In the rows, 128 means zero.
Named moves, each a turn or a mirror, and the order they were made in; the first pair answered
guli:
[140 127 103  81 138 164 157 135 126 128 130 184 117 133 144 121 151 138
 124  86 115 109  70 124 125 132]  ->  [118 110  87  98 137 179 175 149 138 150 134 162 118 155 131 124 161 131
 115  97 117 140  82 114 119 127]
[149 169 150  89 141 136 106 119 161 100 148 158 144 113 166 110  98 123
  99 119 129 132 136 167 138 124]  ->  [110 139 130 126 138 162 133 137 182 144 157 110 143 143 144 128 118 114
  85 137 132 183 159 147 125 117]
[162 149 166 111 121  99 109 111 122  89  98 131 151 112 139 110 131 105
 168 145 128 134 136 134 104 143]  ->  [128 123 150 139 120 124 130 127 142 121 107  91 150 141 118 122 145  99
 152 160 133 181 155 117  93 133]
[188 171 186 127 114  80  89  93 110 113  99 114 150  87 152 103 123 101
 179 165 113  63 125 132  91 144]  ->  [125 118 155 185 109 127 138 126 146 179 104  39 148 136 116 123 156  81
 156 196 121 150 157  98  76 131]
pur:
[155 146 121 141  74  94  55 161 106 131 117 136 102 139 160 109 109 154
 146 142 114 135 154 141 122 127]  ->  [164 141 124 134  80  92  66 162  97 122 106 139 101 137 166 116 107 158
 155 137 104 123 137 135 135 123]
[127 149 152 149 128 110 115 125 120 131 129 123 140 134 152 100 114 134
 130 139 126 116 129 130 127 114]  ->  [128 138 148 137 134 107 125 132 115 137 123 126 138 138 152 117 115 144
 141 136 121 103 115 122 140 106]
[146 129 120  53 121 144 155 159 124  84 102 171 116 180 149 175 139 141
 134  96 135 162 130 149 139 109]  ->  [135 135 105  70 115 160 134 157 132  88 123 164 113 182 143 141 144 128
 114  93 146 193 161 168 112 112]
[132 150 128 134 143 141 146 116 135 121 115 123 114 104 144 118  98 127
 114 149 101 100  93  92 136 116]  ->  [122 136 112 124 145 149 160 124 135 125 122 133 108 118 139 134 107 140
 113 134 105 103  89  95 150 113]
Nep:
[105 179 119 145 140 141  90 130 129 100 106 118 189  82 175  83 111  79
  75 158 115 107 126 105  93 111]  ->  [102 163 118 164 142 129  88 125 107 102 100 111 183  82 173  91 110  77
  90 162 111  81 111  84 100 119]
[124  92 108  97 130 158 165 151 123 162 138 156 113 159 104 155 138 129
 127 115 155 147 136 124 185 146]  ->  [146 119 118  69 126 156 154 155 133 139 143 169 126 147 110 138 132 126
 125 114 162 163 151 159 166 144]
[105 130 133 177 133 141 160 118 110 139 119 134 118 122 146 128 113 151
 104 141  95  77  52  86 136 126]  ->  [ 85 138 113 156 137 172 178 133 146 149 131 130 129 138 138 126 115 155
  77 131 105 138  66 100 130 104]
Then:
(2 to 4 moves a pair)
[ 99 125 139 183 130 125 122 129 115 104 153 142 123 108 138 120 105 152
 110 125 131  80  90 107 143 167]  ->  [ 89 144 126 161 129 161 135 156 166 106 170 129 143 123 134 110 107 146
  72 127 144 158 124 146 117 146]	Nep Nep Nep guli
[115 128 138 171 121 149 149 143 142 170 124  96 148 136 111 140 121 119
 132 180 113 140 130  96 119 120]  ->  [161 166 162 109 121 123 150 145 142 129 115 136 165 109 127 149 110 132
 156 172 111 116 114 138 126 119]	Nep Nep guli pur
[119  69 144 188 123 105 126 127 109 150 102  89 127 142 104 145 156 105
 182 157 137  89 108  88 110 151]  ->  [ 91  94 101 128 147 172 149 152 182 165 141  99 142 168 100 139 142 123
 101 123 151 196 131 124 122 104]	guli Nep Nep
[ 95 100 119 177 135 134 114 134 101 163 139 107 107 123 104 130 145 107
 122 165 146 134 154 112 111 152]  ->  [106 135 125 151 142 149 114 147 141 150 141 110 134 117 113 111 135  97
 101 174 149 175 169 142  97 131]	pur Nep Nep
[151 153 131  58 143 123 118 123 139 102 147 178 144 119 132 113 129 123
 127 130 134 127 129 184 123 140]  ->  [107  84  97 121 143 131 118 115  93 146 153 165  95 146 111 136 144 138
 134 120 135  83 106 122 157 160]	Nep Nep pur guli
[129 142 128 123 145 143 118 121 156 122 124 126 137 124 156 123  87 122
 102 130 106 131  99 116 146 109]  ->  [135 149 128 103 142 151 127 132 167 116 127 125 142 128 153 128 100 126
 107 130 108 152 111 134 137 105]	Nep pur guli Nep
[144 120 146 144 114 112 140 127 100 114 110  83 136 109 135 152 138 123
 180 158 114  96 104 128 123 138]  ->  [146 128 131 118 130 123 140 116  94 106 121 117 127 106 148 156 123 145
 161 130 113  81  76 126 159 129]	Nep Nep guli Nep
[111  93 130 120 125 143 132 118  92 117 130 141 110 160 130 166 114 167
 149  84 122 109 108 121 177 142]  ->  [124 117 137 119 109 129  95 108  83  94 139 155 110 149 128 123 116 149
 146  77 134 108 144 154 140 161]	pur Nep Nep Nep
[126 110 120 154 154 127  89  71 105 145 138 147 126 124 156 138  81 120
 145 134  69  72  76  75 166 141]  ->  [133 157 103 102 146 162  63  88 160 126 176 164 147 126 155  86  85 106
  82 112 100 167 142 155 116 127]	pur Nep pur Nep
[ 97 121 149 157 124 130 144 151 146 157 109  75 158 106 118 138  97 116
 102 143 154 130 109  78 137 103]  ->  [130 153 171 125 126 103 131 142 135 126  99 102 166  79 133 141  82 122
 117 142 145  98  96  93 141 102]	Nep pur guli Nep
[139 115 184 133 100  96 137 139 105 109  91 127 139 128 125 184 133 110
 176 134 105  92 117 130 132 126]  ->  [101  91 148 131 120 135 162 149 120 137 106 125 128 154 123 206 131 127
 140 114 106 121  95 103 166 104]	Nep guli Nep
[122 139 115 157 183 140 112 105 113 129 128 148 132 105 149 115  90 126
  97 117 141 111  81  94 148 104]  ->  [135 151 120 148 174 128 104 101 111 123 123 157 137  92 157 110  87 123
 107 115 137 105  84 107 139 103]	Nep Nep Nep Nep
[138 101 160 226 139 118  87  89  74 120 118  80 120 105 124  77 143 114
 143 187 131 122 152  78  75 145]  ->  [186 171 164 130 154 117  60  80  91  61 136 156 141  71 161  54 107 132
 111 138 138 119 136 141  99 121]	Nep Nep guli
[166 171 127 146 173 129 109 117 133 147  97 127 130  93 124 111 108 135
 118 120 115  80 114 152 119 144]  ->  [170 175 133 148 174 132 121 125 153 146  91 116 141  92 125 112 108 124
 114 127 108  98 117 158 114 135]	guli pur Nep guli
[110 137 153 124 135 116 142 105  97 121 116  97 164 108 137 137  74 172
 124 173 121  92 152  91 130 107]  ->  [115 152 148  88 142 135 153 113 123 118 124 109 173 116 140 144  70 182
 114 163 123 125 157 114 138  91]	Nep Nep Nep pur
[112 108 116 127 131 134 193 151 159 145 102 103 140 129 117 182 141 148
 148 162 111 145 104 104 150 111]  ->  [135 115 142 134 128 100 172 137 130 129  91 113 133 113 123 176 134 144
 177 169 104  99  93  99 147 126]	Nep Nep Nep Nep
[113 137 103 181 155 157 131 126 132 144 172 109 144 169 111 106 116 142
 104 119  91 149 118  55 132 110]  ->  [151 171 135 169 159 125 110 107 125 114 151 125 157 133 135  92  95 136
 131 130  75 106  97  60 132 115]	pur pur guli
[144 176 152  99 116 134 138 143 128 129 152 151 117 115 133 131 120 118
 115 133 154 127 120 175 115 123]  ->  [104 132 137 151 108 150 151 149 121 163 156 116  99 144 111 136 139 108
 117 144 163 141 133 142 106 134]	Nep pur guli pur
[122 170 146 142 155 137  85 130 143 115 126 126 171 105 180  81  87 132
 101 127 120 146 146 121 108  85]  ->  [135 133 134 101 159 122 135 142 116 119 107 151 154 112 180 166 104 173
 157 120 115  95  94 102 170  84]	guli Nep pur pur
[126 129 111 152 145 118 124 116 110 132 131 150 106 125 137 113  99 132
 109 113 106  68  92  92 166 129]  ->  [119 135 102 151 139 127 105 112 113 132 146 159 103 127 130  91 106 130
  85  99 125  84 113 109 149 134]	pur guli pur guli
[154 171 179 121 141  97 114 111 102  95 131 124 119  96 151 163 105 138
 124 130 113  66  83 119 118 139]  ->  [132 183 142  84 157 151 137 128 153 110 154 124 134 121 155 163  97 145
  69 107 126 147  96 142 125 107]	Nep Nep Nep guli
[104  80 112 155  77 114 150 132 118 157 147 160  83 142 108 128 168 140
 130  84 165 110 148 115 121 143]  ->  [102  85 124 187  84 101 128 112 108 159 139 148  85 123 116 110 147 128
 128  94 154  83 134  89 117 146]	pur guli pur Nep
[159 151 137  88 141 119 106  95 116 112 155 204 124  75 149 135  91 155
  94  84  95  79  63 130 184  92]  ->  [ 73 109  89 164 143 180 122 114 147 182 187 134 107 132 118 122 115 130
  39  88 110 168 103  89 161  86]	Nep Nep guli pur
[133 120 122 123 112 143 141 150 153 131 125 100 148 148 133 140 140 120
 126 129 142 171 132 137 110 131]  ->  [118  95 103 144 118 136 132 133 115 145 130 120 121 161 133 147 139 133
 133 108 143 121 111 105 139 145]	guli Nep Nep pur
[116 141 164 146 125 127  73 110 120 134 134 127 146 101 155  94 112 113
 162 133 113  97 111 126  95 149]  ->  [103 122 119  80 141 176 126 141 150 151 149 152 145 137 142 155 130 153
 132  95 129 148 100 145 145 112]	pur pur Nep Nep
[151 118 120  67 144 121 134 118 112 109 132 182 122 113 147 171 115 175
 131  88 129  85  83 132 176 110]  ->  [ 99  86  79  97 132 174 142 140 142 150 161 140 109 159 113 159 150 157
  93  86 154 175 145 141 138 112]	pur Nep guli
[119 131 135 141 124 159 144 113 170 163 164 136 141 127 123 146  78 166
 115  91 128 127 135 127 189 127]  ->  [133 148 140 124 120 153 129 107 169 146 168 148 144 117 128 131  76 163
 113  88 131 124 147 151 177 127]	guli Nep pur
[122 109 122 132 133 115 114 117 121 142 109 133 106 131 142 131 111 148
 159 109 124  82  91  98 178 146]  ->  [137 143 120  81 139 130 109 125 147 119 120 163 127 124 153 120  96 153
 130  93 132 118 102 140 172 131]	guli Nep guli
[ 90  78 117 164 126 161 167 160 134 129 123 115 148 109 118 149 125 152
 118 120 100 150 166  95 137 130]  ->  [101  96 101 132 128 160 133 147 116 104 147 171 133 105 129 126 123 166
  98  71 122 132 172 124 142 138]	guli pur Nep pur
[131 134 132 113 122 130 156 154 164 131 107 109 157 127 122 158 136 126
 137 151 131 178 156 141 114 123]  ->  [135 132 115  78 123 141 158 154 151 127 118 144 146 134 124 172 144 153
 137 120 145 164 146 153 137 125]	guli pur pur guli
[138 153 105  81 105 132 122 134 158 117 136 131 139 135 108 140 174 141
 130 111 173 195 179 182 108 128]  ->  [157 134 111  81  97  95 104 116 101 108 128 163 113 126 111 154 181 158
 168  97 171 114 153 169 133 151]	guli Nep pur pur
[ 91 108  91 180 132 152 122 145 131 181 165 109  85 165 128 191 139 156
 110 114 118 139 135 115 145 156]  ->  [171 203 161 125 133 104  84 129 149 111 150 134 139  94 172 139  94 136
 123 134  95 117 132 175 111 147]	Nep pur guli pur
[106 109 111 105 143 152 151 132 127 131 139 142 121 143 124 151 121 159
 124 113 130 139 107 110 155 131]  ->  [137 161 145 107 140 131 119 121 148  97 131 132 156 109 140 106  97 125
 122 141 122 146 131 141 111 133]	Nep pur pur pur
[153 144 149 107 122  90 154 114 146 103 127 150 159 120 134 143  97 127
 129 135 130 130  94 146 154 102]  ->  [103 116 107 140 109 124 128 113 148 132 160 138 135 152 113 113 120 116
  87 109 160 179 140 145 125 116]	Nep pur pur pur
[181  92 110 114 114 110 116 103  75 112 108  93  65 131 140 104 131 107
 154 136  94  28  95 129 144 165]  ->  [167  80  71  70 126 153 138 113  88 125 128 124  52 156 132 123 136 140
 112  89 110  63  88 141 182 150]	pur Nep guli
[ 97 150 100 143 149 162 107 111 157 139 149 142 126 135 130  80 107 117
  62  94 136 158 137 123 137 124]  ->  [123 144 121 148 144 117  92  91 105 117 129 160 111 111 144  97 100 127
 108  94 125  72 100 100 163 144]	guli Nep Nep pur
[114 108 108 169 121 129  97 118 122 141 156 124  98 159  91 131 139 123
 129 127 148 156 191 150  87 136]  ->  [162 147 148 142 123  83  73 102 110 105 137 151 113 120 114 122 115 121
 162 132 139 105 170 164  92 146]	Nep guli pur
[148 175 150 102 135 130  86 113 146 107 137 157 143  98 145  96 113 108
 103 120 138 145 141 161 106 124]  ->  [142 140 166 160 119  99  89 102 109 120 114 124 127 103 133 108 129  94
 146 150 125  97 130 119  97 151]	guli Nep Nep
[136 112 123 106 110 129 173 164 153 130 148 129 145 154 112 118 159 115
 139 108 134 165 135 155 103 135]  ->  [163 123 155 111 104  92 156 146 135 110 128 134 148 132 124 118 151 109
 173 126 116 113 120 149 100 149]	pur Nep pur
[137 159 119 117 109 119 127 123 121  99 123 159 118 123 132 135 148 116
 144 129 132 136 192 142  95 146]  ->  [143 145 116 100 114 117 144 129 114 100 117 170 116 123 134 164 149 129
 158 127 127 115 169 130 119 146]	pur pur pur
[125 137 113 151 133 166 145 154 140 145 124 110 135 149 104 123 127 111
 125 126 148 177 151 123  97 110]  ->  [160 140 125  99 143 138 156 146 113 116 104 161 132 126 116 159 111 146
 157 103 135 110 101 131 144 110]	pur guli pur pur
[ 87  93 116 157 115 124 110 106 102 157 143 136  83 128  99 139 149 141
 122 112 115  97 120 121 156 132]  ->  [ 90 120 120 138 101 144 116 130 151 150 151 118 107 137  92 122 158 126
 106 126 125 174 167 163 113 122]	Nep Nep Nep guli
[130 102 109 173 106 118 105 111  98 104 132 102 105 138 105  90 137 110
 144 144 128 123 147 116  82 154]  ->  [128  99 112 183 119 119 118 105  92 111 130 100 103 136 107  97 127 116
 143 149 121 110 127  97  99 152]	guli Nep pur
[125 146 163 135 112 101 110  78 112 146 127 125  80  96 126  92 135  92
 146 121 128 139 181 143  67 155]  ->  [153 160 181 105 120  82 116  75 111 123 111 142  93  76 138 110 118 104
 171 123 112 106 151 146  95 143]	pur guli Nep guli
[162 161 158 144 125  76  88 104 108  84 111 125 131  94 147  84 113 102
 154 138 121 102 136 141 103 154]  ->  [165 160 168 143 135  72 112 107 116  86  95 118 141  86 150 106 106 110
 162 148 105  92 110 123 124 141]	guli pur Nep guli
[138 110 122 121 171 106 168 152 115 138 151  77 197 151 123 140 171 119
 117 119 109 165 133 135 126 121]  ->  [147  98 139 139 165  77 156 141  79 133 136  83 188 138 126 148 170 122
 144 122  99 107 115 116 140 141]	Nep guli Nep Nep
[132 120 138 160 142 113 138 140  93 122 117 140 119 120 153 157 111 125
 118 109 132  87  78  99 176 105]  ->  [146 163 131 113 140 130 112 147 127  98 142 171 133 116 159 127 107 122
  78  86 149 141 115 152 151  92]	guli pur Nep guli
[147 174 152 105 129 125  96 133 160 104 147 146 158 115 140  78 117 110
 115 130 132 158 173 192  75 127]  ->  [104 115 144 184 116 129 121 142 152 152 138  83 146 150 106  98 145  92
 134 166 133 167 182 134  59 138]	Nep guli Nep
[147 115 129  84 114 126 168 150 113 124 118 128 103 139 118 164 162 147
 142 127 153 139 118 161 129 142]  ->  [127  99 123 122 109 131 157 148 106 139 129 112  92 153 105 153 175 134
 142 133 160 144 131 142 117 153]	pur guli Nep guli
[139 145 108 105 116  92  96 107 102  65 137 162 127  89 152 121 125 124
 121 131 117  58  76 144 143 153]  ->  [ 94 117  68 113 144 137 124 113 115 101 149 158 116 115 147 148 127 140
  85 115 114  80  52 113 179 136]	Nep Nep guli
[144 119 135 133 100 110 128 142 124 115 108 105 133 132 106 141 157 110
 149 171 138 179 186 160  59 153]  ->  [168 115 150 111 103  79 131 133  90 101  89 131 123 116 114 170 149 131
 186 160 124 112 150 151  91 166]	Nep guli pur
[124  83 126 170 104 104 132 117 119 164 118  80 120 129 105 116 137 120
 150 180  86 108 127  48 129 116]  ->  [162 105 129 113 109  88 108  96  88 121 124 150 108 106 127 123 123 148
 158 138  90  56  98  77 157 121]	pur pur guli
[157 118 170  79 104  73  62  94  78  77 155 160  99  96  85  66 168 131
 136 119 149  84 182 159  82 152]  ->  [ 93 122 152 139 126 133  84 107 142 127 174  86 125 119  78  37 153  98
  67 154 139 184 200 129  65 118]	Nep Nep Nep pur
[158 145 152  99 117 115 126 145 162 114 136  70 145 137 112 103 144 113
 158 170 118 146 155 169  67 100]  ->  [164 128 162  98 118 105 154 154 151 119 120  66 139 138 112 134 152 124
 186 177 110 128 131 148  91  99]	guli pur guli Nep
[184 175 140  80 140 118  95 113 136  87 146 176 132 114 103  99 157  81
 117 141 133 143 142 159 106 170]  ->  [129  91 111 142 160 132 147 114 109 150 132 138 100 146  83 162 164 101
 133 152 109 103  84  62 169 168]	pur Nep Nep
[127  96 123 158 148 160 148 115 152 161 125 121 127 154 154 148 141 128
 143 140 157 144 126 112 118 140]  ->  [141 106 142 160 150 138 150 111 151 148 112 118 135 139 156 148 130 126
 158 157 143 123 112 104 123 138]	pur pur pur pur
[157 154 145  63 100 128 120 159 110  52 129 122 146  91 116 120  80 121
 188 121  84  96 145 166  75 129]  ->  [ 74  84  73 125  91 174 110 152  91 113 165 102  90 151  75 112 122 124
 143  80 122 130 177 135  69 146]	Nep pur pur pur
[139 122 151 110 155 122  93 139 173  76 186 137 135 112 159 133 132 153
 114 129 146 142 113 152 107 145]  ->  [109  75 125 135 154 133 104 140 151 105 189 134 106 137 144 151 152 162
 121 117 155 121 101 120 127 154]	Nep pur Nep pur
[151 130 155 136 103  74 112 110  74 105 111 128 118 123 128 142 134 108
 172 146 138  65 129 112 105 149]  ->  [139 177 140  96 121 128 131 134 161 108 138 109 160 130 134 113 120  96
 100 154 141 181 165 156  80 103]	Nep Nep Nep pur
[ 99 100 142 145 122 118 152 125 117 109 111 180 105 106 160 172 113 138
 159 147 113  91  97  84 144 130]  ->  [ 62 114 120 175 125 159 135 133 160 127 140 152 110 127 153 122 112 110
  95 141 129 181 150 101  98 124]	Nep pur pur
[108 124  84 121 148 150 156 120 162 171 152 111 122 141 116  95 116 125
 109 135 149 168 115  83 137  93]  ->  [127 132 116 144 133 124 154 127 164 162 134  77 133 127 112  85 120  97
 142 176 138 156 128  88 100 101]	Nep pur Nep guli
[106 157 132 155 135 124 161 145 151 152 142 112 109 143 123 118 141 118
 134 174 100 148 128 101 138 108]  ->  [110 163 122 136 142 135 162 147 153 152 144 124 104 147 130 119 133 123
 124 157 105 154 116 107 154  97]	guli Nep guli Nep
[125 126 137 119 143 145 179 149 158 145 107 103 140 134 120 154 109 126
 129 149 116 148 105 128 150 105]  ->  [150 136 148 108 145 119 145 122 124 117 106 147 128 116 132 140  98 139
 144 126 114  86  84 133 166 123]	pur guli Nep
[124  90 142 117 164 119 183 140 145 156 113 109 154 128 149 161 119 153
 136 147 107 121 127 105 160  95]  ->  [103 105 139 149 150 135 147 129 162 158 137  92 160 129 141  98 126 113
  98 150 121 168 176 123 109 105]	pur pur pur
[ 98  88  82 189 160 134 119 147 106 172 127  41  92 140 123 136 108 111
 119 135 131 140  95  38 166 134]  ->  [132 151  60  58 172 164 103 148 136 124 160 134 101 128 141 123  91 147
  70  59 155 174  98 129 184 109]	guli pur Nep Nep
[153 121 139  89  78 131 140 125 139  75 141 100 140 155  96 137 131 106
 137 137 125 176 175 162 149  98]  ->  [116  78 122 146  77 133 138 117 110 109 140  79 115 171  86 148 146 103
 142 141 126 148 164 111 163 117]	Nep Nep Nep pur
